In the data rows, zero lies at 4.5, halfway between 4 and 5.
Some points, one per row:
[5 3 6 4 5 5 5 2 4 4 4 3 3 7 4 6 5 6 6 5 6 5 3 4]
[6 5 2 4 5 3 5 5 4 5 5 4 7 2 5 9 2 3 3 4 5 5 7 5]
[4 4 6 6 4 5 6 2 2 3 6 5 3 5 2 3 4 5 5 4 5 5 4 5]
[7 6 2 4 3 4 5 4 6 8 4 3 4 3 6 3 5 5 4 4 5 2 6 4]
[4 5 6 4 3 6 5 6 5 5 5 6 3 5 3 3 5 6 5 4 4 6 5 3]
[5 4 5 7 5 3 5 4 1 6 4 5 3 4 3 7 1 3 7 5 6 8 5 7]
[5 5 4 3 4 3 4 6 6 6 4 6 4 3 4 3 5 3 5 5 2 5 4 4]
[7 4 3 3 5 4 3 4 6 5 4 5 4 3 5 5 7 4 7 5 3 3 3 3]
[3 4 8 7 6 2 2 7 6 5 3 5 9 4 1 5 1 0 1 1 2 7 5 6]
[3 4 5 4 3 5 6 4 4 4 6 5 2 5 3 2 5 6 3 3 4 6 6 5]
[3 5 5 6 2 6 4 1 5 4 4 3 6 3 3 1 5 7 2 3 2 4 5 6]
[5 4 6 5 6 4 4 3 3 5 2 5 3 4 4 3 6 5 5 3 5 4 4 5]
[4 4 5 6 4 4 4 4 2 3 7 6 2 5 1 4 2 3 5 4 6 6 4 4]
[5 4 5 4 5 4 4 3 6 4 4 4 5 4 5 4 6 5 6 4 3 3 4 5]
[5 4 5 4 2 4 4 5 7 9 5 5 4 3 3 3 4 4 5 6 3 6 4 5]
[5 4 4 6 6 4 6 3 1 3 5 4 4 4 4 8 3 3 5 5 5 6 4 7]
[5 3 3 4 6 5 2 3 7 2 4 4 5 6 5 4 6 6 5 6 4 3 3 2]
[4 5 5 4 4 5 3 4 6 5 3 6 5 4 3 4 6 5 6 4 3 4 3 3]
[3 4 6 7 4 4 3 4 1 5 3 6 3 5 2 5 2 4 6 3 5 9 5 5]
[5 6 5 5 5 4 5 4 5 5 3 6 3 4 4 3 5 5 5 3 4 4 5 4]
[6 5 3 3 4 3 5 4 4 5 3 5 5 2 6 6 6 5 5 3 6 3 6 5]
[4 4 5 5 5 4 3 4 5 4 1 4 4 5 5 4 7 6 5 4 3 3 3 3]
[2 5 4 2 6 3 4 9 8 5 6 3 8 5 7 9 1 6 3 7 7 6 5 3]
[5 3 2 3 5 5 3 3 8 4 4 4 6 4 5 5 5 5 5 6 3 4 3 2]
[2 5 8 5 4 3 4 5 3 6 2 6 3 4 3 0 4 4 5 3 5 6 4 6]
[3 5 4 4 5 4 5 5 3 4 5 4 4 5 5 8 2 5 6 5 7 7 4 6]
[4 5 5 5 4 5 4 5 3 5 6 6 3 4 2 3 3 3 6 4 4 6 4 5]
[4 5 4 8 7 2 3 8 3 6 6 5 8 3 3 8 0 0 4 5 4 6 6 6]
[5 5 5 6 5 4 5 2 3 3 4 5 3 4 4 5 5 4 7 4 5 5 3 5]
[2 4 6 5 1 5 3 2 4 3 2 3 5 5 4 0 4 6 1 2 3 5 5 6]
16 more points follow, each with its number after it:
[3 6 8 5 4 4 5 5 3 6 4 6 3 5 4 0 5 4 4 4 6 5 4 6] 0
[6 4 5 4 5 4 5 3 5 5 4 6 3 4 4 2 6 4 5 3 4 3 4 4] 1
[4 5 3 4 3 4 5 7 7 5 7 4 6 4 5 8 3 6 4 6 4 6 6 5] 2
[6 5 4 4 5 4 4 5 4 6 4 6 4 3 4 3 6 4 5 4 4 4 4 4] 3
[5 3 3 3 5 4 3 5 8 6 5 5 5 3 4 3 5 4 5 5 3 4 4 3] 4
[5 4 5 4 3 3 4 5 6 8 5 5 4 3 4 3 4 5 5 5 5 6 5 5] 5
[4 5 5 6 7 3 3 6 3 3 4 5 8 2 5 7 2 0 4 5 3 4 3 6] 6
[5 6 2 6 7 0 1 9 6 6 6 5 9 2 5 9 0 0 3 5 6 3 9 4] 7
[4 5 5 5 4 5 5 4 3 4 4 5 3 5 3 2 5 4 5 3 4 5 4 4] 8
[4 4 6 5 5 4 5 4 2 3 4 5 4 4 3 5 3 4 4 4 6 6 4 5] 9
[7 4 3 4 6 4 3 4 5 5 3 6 4 3 5 4 7 5 6 4 4 2 4 3] 10
[6 4 3 6 6 6 4 0 5 1 3 2 6 4 5 6 7 5 5 6 2 2 2 3] 11
[8 4 0 4 2 4 4 7 9 8 9 0 9 0 6 5 1 1 0 5 0 0 7 0] 12
[5 6 4 4 4 5 5 4 5 6 4 5 3 4 5 3 6 5 5 3 3 4 4 5] 13
[5 5 4 4 5 3 3 5 6 5 4 5 6 4 4 6 6 4 6 4 5 4 4 5] 14
[4 3 6 4 4 5 5 4 4 4 8 5 3 7 3 3 5 6 5 4 7 7 6 6] 15
Which of these numbered points is nearest to each point below by angle, seen from the average point of the first points? Its number follows each.
[6 4 4 4 6 5 5 2 6 3 3 3 6 4 5 5 6 5 4 5 2 3 3 3] > 11
[5 5 6 5 4 4 5 5 4 6 5 6 4 4 3 2 5 4 5 3 5 5 4 5] > 0
[4 5 4 5 5 3 4 4 4 4 3 4 6 3 4 7 3 4 4 4 5 5 4 5] > 6
[6 4 4 4 5 3 3 4 5 5 2 5 5 4 4 5 7 4 6 5 4 3 3 3] > 10
[6 4 2 3 6 4 4 4 8 6 3 4 5 3 5 4 6 4 6 5 3 3 3 3] > 4
[4 4 6 4 2 5 4 5 6 8 6 5 3 3 4 1 5 5 4 4 3 6 4 5] > 5
[4 4 4 3 5 5 5 4 5 4 5 5 3 6 5 4 4 5 5 5 6 6 5 4] > 15
[6 3 3 3 6 4 4 3 4 4 4 5 3 4 5 4 7 5 6 4 5 3 4 3] > 10
[8 4 3 3 7 3 1 4 7 5 3 5 6 3 5 6 8 5 7 5 4 2 3 2] > 10
[2 5 5 3 6 5 3 7 8 4 4 3 7 6 5 7 4 3 5 6 4 4 3 3] > 14
[4 4 6 4 4 5 5 5 3 4 5 6 2 5 3 3 6 5 5 2 5 5 5 4] > 8
[3 6 5 5 5 3 5 5 1 3 4 5 7 4 5 7 0 1 2 3 6 7 6 6] > 6
[3 6 5 3 3 7 6 6 6 6 6 4 3 6 5 2 7 6 5 5 4 5 4 5] > 13
[4 4 5 7 4 4 6 3 1 5 4 6 2 3 2 6 1 3 6 4 4 8 3 6] > 9
[4 3 6 6 4 4 4 4 2 4 3 5 4 5 3 6 4 4 7 4 5 7 3 6] > 9
[7 4 3 3 6 3 4 4 6 6 3 6 4 3 5 4 7 4 5 4 3 3 3 3] > 10
